Each row has a name. After each piece below comes the name of the row it's from, unless a question asks for something else. Each question is about the rows just above it.

L: [ 19 -18  30 -19   5  -1   4 -16  17   2  -5   3 -13   2   5 -14   5   6
  24  -4 -18   3 -28  -2  -5  -3   7  -7  21 -15  13 -16  -5   4  21 -12
 -16 -19 -29]
U: [ 12 -17  14 -18  -6 -19 -13 -28   9 -10 -23   7 -17   2  10  -6   1 -13
  17 -18  -3  -1 -31 -18 -12 -19  -9 -18  15 -22   3 -14  -7  15  11  -6
  -9  -6 -11]
J: [  4  -9  10  -7  14  10  14  19   8   7  13 -25  -9  -9 -21  -5   6  -4
 -18   3  24   5  11  -4  10  21  27   2 -12  10  11  -6  -8 -26   9 -19
  -6 -19 -20]
M: [ -5 -13  11  -9  -2  -5   7  -4  10  -7 -12   7  -4  -7   8 -13   4  -5
   1 -10   6 -23   8 -13  -9   3  -4  -7  -7   1  20  -9   5  17  19  -1
 -18   2  -6]
W: [ 12  52 -23  16  -6 -21  19  36 -19  15  23 -14  22  -3 -16   8  -1  17
 -17  23  -2   1  37  29  14  33   1  25 -18  30   0  15   7 -15  -2   1
   9   2   9]
E: [  8  14 -22  24  15  31  29  36  25  12  52 -23  18  -6 -21   9 -11  25
  -8  36 -10 -11  32   7  30  26  57  22 -15  27  11  10   6 -40  -2  -4
  14  -4   6]
B: [ -8  -1  27 -17  -2 -13 -18 -14 -33  -3 -25   0 -11  -3   1   0   9 -10
   4 -14 -10  11 -22  -2 -16  -2 -32 -18   3 -19 -11  -2 -10   3   5  -6
   1 -10 -13]
P: [ 11  -7 -12  11  12  11   7   9  12  10   5  20   5  19  17   1  -1  14
   8  15  16   9   6  16  17  -3   5  22  26  21 -17  -4  13  31 -16   8
  -1  12   2]
R: [ 13  13  -6  23   5  27  22  18   5   6  33 -20  18   0 -13   4  -6  21
   3  31  -7   5  17  19  19  18  23  19   7  18   0   5   4 -20   0 -11
  10 -10   5]
Which row holds this, read backwards? [-21  -6  18 -23  52  12]
E
[  3 -18  -4  24   6   5] is which row, read backwards?
L
Shift each entry of [ 5 27] by +1 times 1:
[ 6 28]
[-19 -16 -12  21] is which row, read backwards?
L
[ -2 -15   7  15   0  30 -18  25   1  33] is which row, read backwards?
W

fude: [  8  11  11 -30  -2  13  25   9  29   0  -9   2  20  41  10  29 -14   3
  -5   9   9]
Rimu: [ 16  11  10 -21  -8  15  18   9  23  -1 -11   5  19  44  17  19  -9   5
  -1   1   3]
bivi: [ 12  15  14 -27   6  15  20  20  25   6 -19   8  20  43   6  27  -9  16
  -4  -3  -1]
Mub: [ 15  11  10 -20  -9  15  23   6  28   0  -8   2  18  39  17  21 -11   3
  -1   4   6]
gurep: [ 16  11  10 -21   8  22  -1  -8  18  15 -11   5  19  44  17  27 -12   5
   1  10  10]
Fibis: [ 16  10  10 -21  -8  15  18   8  22  -1 -11   5  20  44  17  19  -9   4
  -2   0   3]
kes: [ 12  15  14 -27   6  15  20  20  25   6 -19   8  20  43   6  27  -9  16
  -2  12   6]
sigi: [ 16  11  10 -21  -6  16  18  11  21   2 -13   5  19  45  19  18  -8   7
   0   1   5]
Shift each entry of [25] by +1 times 1:
[26]
[20 25  6] with -1 step of 1 on every entry:
[19 24  5]
Which row holds [ 12  15  14 -27   6  15  20  20  25   6 -19   8  20  43   6  27  -9  16
  -4  -3  -1]?
bivi
Which row holds [ -9  19  17  44  20   5 -11  -1  22   8  18  15] read backwards?
Fibis
[-1 22  8 18 15 -8] is which row, read backwards?
Fibis
Shift each entry of [ 3 -5] by -1 times 1:
[ 2 -6]
Move every entry of [11] by -1 step of 1.
[10]

C: [  4 -12 -30 -12 -52  41  17]
Z: [  2  -4 -11  -4 -18  15   5]
H: [-2  2  7  2 10 -8 -5]
Shift each entry of [ 2 -4] by -1 times 1:
[ 1 -5]
Which row holds this, read backwards? [-8 10]
H
Move every entry of [10] by +1 step of 1.
[11]

Dutov: [-10  -2  -1   2  -5  23]
luro: [  2 -16 -30   2  -2  15]
Mun: [-1  2 -2 23 -5 23]
paz: [-30   2 -16  -3   5  29]
Beb: [  2 -16 -30   2   2  47]
Toz: [ -1   9   6   2   8 -34]
[  2 -16 -30   2   2  47]
Beb
Shift each entry of [9 6 2] by -1 times 1:
[8 5 1]
Where do [-1  2 -2 23 -5 23] appear?
Mun
Which row holds this, read backwards? [23 -5  2 -1]
Dutov
Which row holds this, read backwards? [29  5 -3]
paz
Which row holds this, read backwards? [-5  2 -1 -2]
Dutov

dak: [-26  37  -8  17 -10 -20   1  18 -12 -14 -51  38   5 -16 -13 -37 -16]
kofor: [-24  37  -5  14  -7 -19   1  19 -12 -13 -49  39   7 -18 -13 -37 -18]
Lof: [-13 -20  17  20  -8  10 -45   9  -4 -22 -16  44  -8   9  10  15   6]
gipaf: [-13 -18  18  20  -7   7 -45   8  -6 -21 -16  45  -9   7  11  16   5]
nofev: [ -4 -25  15  41  -8 -14 -44  27  -6   6 -15  50   2   8   6  24   6]
fuso: [ -4 -26  15  39  -4 -14 -45  30  -3   6 -15  49   1   9   5  23   4]
Which row holds this, read backwards? [ -4   9 -45  10  -8  20  17]
Lof
Which row holds [ 5 38] read backwards?
dak
Shift each entry of [30] by +1 times 1:
[31]

Dateg: [ 10  12   0  -4  -2   5  17 -51   0   2 -24   5  20  10   1   0  18]
Zak: [-25  -9   2  17   1   6  -1   1   3  -6  15   0  21   0   0   1 -23]
tiz: [ 15   0  21  -3   0   1 -23  25   4  -5   8  -1 -38  11   0   1  -3]
[-23   1   0   0  21   0  15] is which row, read backwards?
Zak
Shift each entry of [15  0 21] by +1 times 1:
[16  1 22]

Zoda: [ 17  25  33  37  32  20   5  -8 -16 -18 -18 -24 -35 -49]
Lada: [40 43 43 40 38 37 40 28 13 27 50  1 -5 -4]
lod: [29 35 40 43 43 40 38 37 40 27 13  1 -5 -4]
Kimub: [ 29  35  40  43  43  40  38  37  40  27  13   1 -33  -4]
[29 35 40 43 43 40 38 37 40 27 13  1 -5 -4]
lod
Move every entry of [37 40] by +1 step of 1.
[38 41]
Shift each entry of [40] by +1 times 1:
[41]
Move every entry of [-8] by +1 step of 1.
[-7]
Which row holds [ 1 50 27 13 28] read backwards?
Lada
Move every entry of [43] by -1 step of 1.
[42]

dofo: [-20  31  -2 -42]
dar: [-20 -12 -13 -12]
rav: [  1  31  -2 -42]
[-2 31  1] is which row, read backwards?
rav
Which row holds [-20 -12 -13 -12]?
dar
[31  1] is which row, read backwards?
rav

toli: [ 18   1  -2 -16   3]
Mabu: [  6  41 -11 -12  14]
gori: [15 -2 50  1 23]
favib: [ 12  14 -17  14 -11]
neka: [ 14  14  12 -17  32]
Move every entry of [6] by +1 step of 1.
[7]
Move every entry of [14] by +1 step of 1.
[15]
Move every entry of [-2] by -1 step of 1.
[-3]
Move every entry of [1] by +1 step of 1.
[2]
Shift each entry of [1] by -1 times 1:
[0]
Which row holds [-17  12  14  14] read backwards?
neka
Move every entry of [-11] by +1 step of 1.
[-10]

Sope: [ 48  11 -14  -3 -40 -15]
deta: [ -3  48 -40  11 -14 -25]
pati: [ -6  24 -27  13  19 -18]
fava: [47 10 15  1  9 10]
Nozel: [ -6  24 -27  16  -2 -41]
turig: [ 16 -10 -26   7  -5 -15]
[ 13 -27  24] is which row, read backwards?
pati
[-15 -40  -3 -14] is which row, read backwards?
Sope
Shift each entry of [-14] by +1 times 1:
[-13]
[48 11] with -1 step of 1 on every entry:
[47 10]
[ -5   7 -26 -10] is which row, read backwards?
turig
Which row holds [-14  11 -40  48  -3] read backwards?
deta

velu: [-24  14  27   9  30 -21  18 -25 -19  30]
paga: [-24  14  27   9  30 -21  18 -45 -28   9]
Vozo: [-22   6  29 -21   9  30  21 -34 -24  26]
Which row holds [29  6] read backwards?
Vozo
Move every entry of [-21   9  30  21] by -1 step of 1.
[-22   8  29  20]
[-24  14  27   9  30 -21  18 -45 -28   9] is in which row?
paga
Move every entry of [-24  14] by -1 step of 1.
[-25  13]
[  9  30  21 -34] with -1 step of 1 on every entry:
[  8  29  20 -35]

Detu: [ -5  -7  41 -42  32 -44 -28  14  -1]
tirud: [ -5  -7  41 -42  32 -44 -28  14  17]
koteg: [ -3  -6   7 -12  14  -4  -1  -4  15]
Tol: [-42  32  -5  41  -7 -44   3   1   0]
The row with [ -5  -7  41 -42  32 -44 -28  14  -1] is
Detu
Shift each entry of [-1] by -1 times 1:
[-2]
Where do [ -5  -7  41 -42  32 -44 -28  14  17] appear?
tirud
[ 32 -44 -28  14] with +1 step of 1 on every entry:
[ 33 -43 -27  15]
[-5] with -1 step of 1 on every entry:
[-6]
Which row holds this, read backwards? [15 -4]
koteg

tozod: [ 16  -8 -19  53  18  -1 -18  -1  -3   4   1 -11  -6 -15  -9 -19  14 -53]
Meber: [-7 -3 -4  1  8 -9  9 -1 -1  0 -3 -3  1  0  1 11  2 -1]
koriv: [ -6  -2  16 -46 -11   7  17   9  10  16  37   8  -8  -7  23  18 -17  46]
Siliz: [-22  -2  16 -46 -11   7  17   9  10  16 -42   6   2  10  -7  -6   6 -21]
nov: [ -4  11   5 -11  -5 -13   5   4  10  16   6 -42  10   2  -6  -1 -13  11]
Move every entry of [37] by +1 step of 1.
[38]
[-1 -6] is which row, read backwards?
nov
[ 10   2   6 -42  16  10] is which row, read backwards?
Siliz
Move every entry of [-42] by +1 step of 1.
[-41]
[ 0  1 -3 -3  0 -1 -1  9 -9] is which row, read backwards?
Meber
Move every entry of [ 16 -46 -11   7] by -1 step of 1.
[ 15 -47 -12   6]
Which row holds this, read backwards? [ -1  -6   2  10 -42]
nov

vanu: [-8  1 -6 31]
Kel: [-13 -32   3   2]
fika: [ 36   4 -14   8]
Rus: [16 29 13 41]
zato: [ 45  -1  22 -13]
mus: [ 41  -4 -15  15]
vepe: [-1  6  4 40]
Move every entry of [-4] by +1 step of 1.
[-3]
Shift each entry of [-13 -32   3] by -1 times 1:
[-14 -33   2]
Shift each entry of [  4 -14] by +1 times 1:
[  5 -13]
Which row holds [ 15 -15] read backwards?
mus
[-14   4] is which row, read backwards?
fika
[1] with -1 step of 1 on every entry:
[0]
Shift each entry of [-15] by -1 times 1:
[-16]

nem: [ -6 -14  -5  15 -15 -13 -12  -4 -24   7  17  -3  -3 -13  -7 -10 -17  -2
 -10  -5   4   5  10  37  34   6   0   5  20  12 -10  11   1  -3   0  15
 -26 -17  -5  22  -7   0  -6 -21   0  -6   6   9 -20   9  12   1  -7 -12
 -26 -30 -12 -11]
geve: [ 15  -9  -2  -1 -20   0   5  -7  16  -2 -16   5  10   3  -6   7  -9  13
   4 -10   9   9  -7 -41  13 -13  -7   0 -16  -9   9 -11 -18   8  -7 -17
   7  -1   6 -24   4   6 -15   7  11   7   8  -2  29  10  10 -12  10  22
  26 -27 -18  -5]
pabat: [  0 -14 -11   4  19  11   7   5  20  43 -14  -4   1  20   0  24  -8  13
  12 -16  -2  18  15 -30  -5  -7 -14  -6  22  36  -6 -12 -11   5  -1 -13
   2 -20 -17 -11   4   6   3  13  12  -8  -8  -6  21  -1 -31  -4   2  14
  13  17 -10  19]
gidub: [ -8 -16  -3  19 -12 -11 -11  -3 -24   8  19  -2  -4 -12  -1 -10 -14  -2
 -10  -1   1   3  10  43  24   6   1   3  19  11 -10  11   4  -2   5  16
 -21 -15  -5  21  -8  -2  -4 -19  -2  -6   4  10 -23   6  11   3 -10 -14
 -31 -33  -7  -8]
vep: [ -8 -14  -5  23 -12 -10 -11  -7 -21  13  21  -1  -4  -8   2  -8 -19   1
  -8  -1  -2   8  15  40  24   3   0   1  20  16 -12  11   2  -2   6  13
 -21 -20  -6  18  -9  -2  -1 -20   0  -5   3   8 -20  10  10  -2 -11 -12
 -29 -33  -9  -5]
repiz: [ -8 -16  -3  19 -12 -11 -11  -3 -24   8  19  -2  -4 -12  -1 -10 -14  -2
 -10  -1   1   3  10  43  24   6   1   3  19  11 -10  11   4  -2   5  16
 -21 -15  -5 -19  -8   0 -14 -11   4  19  11   7   5  19  43 -14  -4  16
   6  -2 -19  -9]
digo: [  7 -30  -5  -2 -14  15   6 -14 -10  -5 -13  11   8 -11  11 -17  -4   0
 -11  17   1  -7 -13  12   4  -6  10   1 -37 -41   8   5   7   0   7  -3
  12  15  22 -11  -7  -6  -8 -12  -7  20  11   5  -8   8  44  -4  -5   2
  -1  -9  -2 -15]
pafos: [ 14   4   2 -26  -5  16   5  -7  16  -2 -16   5  10   3  -6   7  -9  13
   4 -10   9   9  -7 -41  13 -13  -7   0 -16  -9   9 -11 -18   8  -7 -17
   7  -1   6 -24   4   6 -15   7  11   7   8  -2  29  10  10 -12  10  22
  26  29 -22  -3]
Moliv: [ 10 -27  -6  -3 -18  21   5 -22  -9   2 -12  14  13  -4  15 -10 -15  12
  -8  11   2   6  -6   2  10 -13   5  -3 -35 -34   6   0  -2   5   9 -10
  12   4  21 -18  -8  -4 -12 -13  -1  20  11   5   2  17  45 -10  -4  12
   3  -4 -11  -9]
Shift each entry of [-4] by +1 times 1:
[-3]
[-9] with +1 step of 1 on every entry:
[-8]
Move every entry of [-5 22] by -1 step of 1.
[-6 21]
Move every entry of [-5] by -1 step of 1.
[-6]
Which row holds [ -4 -14  43  19   5   7  11  19   4 -11 -14   0] read backwards?
repiz
Which row holds [  0 -20  -1  -2  -9  18] read backwards?
vep
Shift each entry of [-7 -6 -8] by +1 times 1:
[-6 -5 -7]

zib: [ 0 -1 18  8]
Lupi: [-9  8  9 12]
Fef: [-44 -37 -35  12]
sipi: [-8 -3  7  9]
gel: [ 10   9  12 -24]
sosab: [-44 -37 -35  14]
kuvag: [ 3  0  0 -1]
Deson: [ 0 -1  0  0]
[-3  7] with -1 step of 1 on every entry:
[-4  6]
Which row holds this, read backwards? [12  9  8]
Lupi
[ 0 -1  0  0]
Deson
Shift each entry of [ 0 -1  0] by +1 times 1:
[1 0 1]
[12] with +1 step of 1 on every entry:
[13]

litu: [ 32 -36  -3 -48   8 -44]
Ledu: [ 32  -2  -3  24 -27  19]
kave: [ 32  -2  -3 -48   8 -44]
Which row holds [ 32  -2  -3 -48   8 -44]?
kave
Move every entry of [ -2  -3 -48   8] by -1 step of 1.
[ -3  -4 -49   7]

febil: [ 2  0  1 -1 -1  0  1 -4  3  4  0 11  6  4  4  3 -1 -1  1  6  0  1  2 16
 -1  0  2  4  1  4  2  1 -1  1  2  0 -1  1  8  1  0  1  5  1  1  2  1  1
  1  0  2  1  2 -1  1  5  4 -1 44  1  1  0  1  1]
voge: [ 3  1  0  2 -1 -1  1  1  4  0  1  2 15  2  0  1 -1  2  3  2  0  3  2  2
  1  7  4  2  2  1  1  2  0  6  1 -1  1  2  4 -1  5  1  2 11  0 -1 10  1
  2  1  5  0  2  0  4  2  0  0 14 10 -1  3  9  0]
Donus: [ 0  2 -1  0  1 15 -1  0  3  1  3  0 15  2  1  2 -1  0  0  2  1 19  0  2
  0  6  2  1  4  1  0  2  0  5  2  1  8  0  7  1  0  0  2  2  1  1  0  9
  3  1  1  1  0 -1  1  3  1  0  7  1  0  1  1  0]
mib: [ 0 -1  0  0 -2 -1  1  0 -1 -2 -1  0  5  1 -1  1  0  0 -1  0  1  4  1  8
 -2  2 -2  1  8  2  1  0  1  0  1  1 24  0  3  2  0 -1  2  2  1  0 -1  2
  0 -1  2  0 -1  6  0 31  1  0 28  2  2 -1  2 13]
Mirur: [ 3  0  1  0 -1  3  1  2  4  1  1  1 20  1  1  1 -1  1  3  3  0  7  1  3
  0  3  3  2  4  1  1  2  0  7  3  0  4  0  6  0  2  2  4  3  1  1  0  4
  6  1  3  2  2  0  2  5  1  1 11  2 -1  3  5  0]
Tidu: [ 3 -1  0  1  0  0  1 -2 -1 -2 -1  1  8  2 -1  1  1  1 -1  0  0  2  0  7
 -1  2 -1  3  6  2  1  1  0  1  2  1  7  1  4  1  0  0  4  3  2  0  1  1
  0 -1  4  1 -1  3  2 26  1  0 40  2  2 -1  5  9]
Dopav: [ 2  0 -1  0  1 15 -1  0  3  1  3  0 15  2  1  2 -1  0  0  2  1 19  0  2
  0  1  2  1  4  1  0  2  0  5  2  1  8  0  7  1  0  0  2  2  1  1  0  9
  3  1  1  1  0 -1  1  3  1  0  7  1  0  1  1  0]
Porok: [ 3  0  0  1  0  6 -1  0  3  1  3  1 17  2  1  2 -1  1  1  3  0 11  0  3
  1  6  3  1  4  1  1  2  0  6  2  0  4  1  7  0  2  1  2  4  1  1  1  6
  3  2  2  1  1 -1  2  3  1  0 11  2 -1  3  5  0]
Lovuk: [ 2  0  1 -1 -1  0  1 -4  3  4  0 11  6  4  4  3 -1 -1  1  6  0  1  2 16
 -1  0  2  4  1  4  2  1 -1  1  2  0  3 -1  5  4  5  1  1  6 -1  0  1  1
  0  2  6  1  0  2 -1  0  1  1  2  2 -1  7  5  0]
Bug: [ 1 -1  1  8  2  0  1  2  0 -1  0  1  4  0 -1  0  0  0  3  2 -1  1  0  0
 -1  2  8  1 18 -1  1  1 -1  4  1  0  2  1  0 -1  9  2  1 14 -1 -1  9 -1
 -1  0  2  0  0  4  6  9  0 -1  4  4 -1  1 21  9]
Navif: [ 1  0  1  0 -1  1  0 -3  3  2  1 10  3  3  2 11 -1 -1  0 10  0  1  0 15
 -1 -1  4  4  2  3  2  2 -2  1  2 -1 -1  0  6  1  0 -1  2  6  2  2  2  2
  0  1  0 -1  1  4  1  1  1 -2 39  1  0  2  6  1]
por: [ 2  0  1 -1 -1  0  1 -4  3  4  0 11  6  4  4  3 -1 -1  1  6  0  1  2 16
 -1  0  2  4  1  4  2  1 -1  1  2  0 -1  1  8  1  0  1  5  1  2  2  1  1
  1  0  2  1  2 -1  1  5  4 -1 44  1  1  0  1  1]
[ 0 -1  1] with -1 step of 1 on every entry:
[-1 -2  0]
Shift each entry of [2] by -1 times 1:
[1]
[ 1 -1  1  8  2  0  1  2  0 -1  0  1  4  0 -1  0  0  0  3  2 -1  1  0  0
 -1  2  8  1 18 -1  1  1 -1  4  1  0  2  1  0 -1  9  2  1 14 -1 -1  9 -1
 -1  0  2  0  0  4  6  9  0 -1  4  4 -1  1 21  9] is in which row?
Bug
Shift each entry of [6 3] by +1 times 1:
[7 4]
Move every entry of [1] by +1 step of 1.
[2]

biku: [ -1  14  26   9 -47  18 -17]
nule: [ -1  14  26   9 -37  48  30]
kabi: [  1  15  31  13 -37  48 -27]
[ -1  14  26   9 -37  48  30]
nule
Which row holds this, read backwards? [ 18 -47   9]
biku
Which row holds [ 30  48 -37   9  26  14] read backwards?
nule

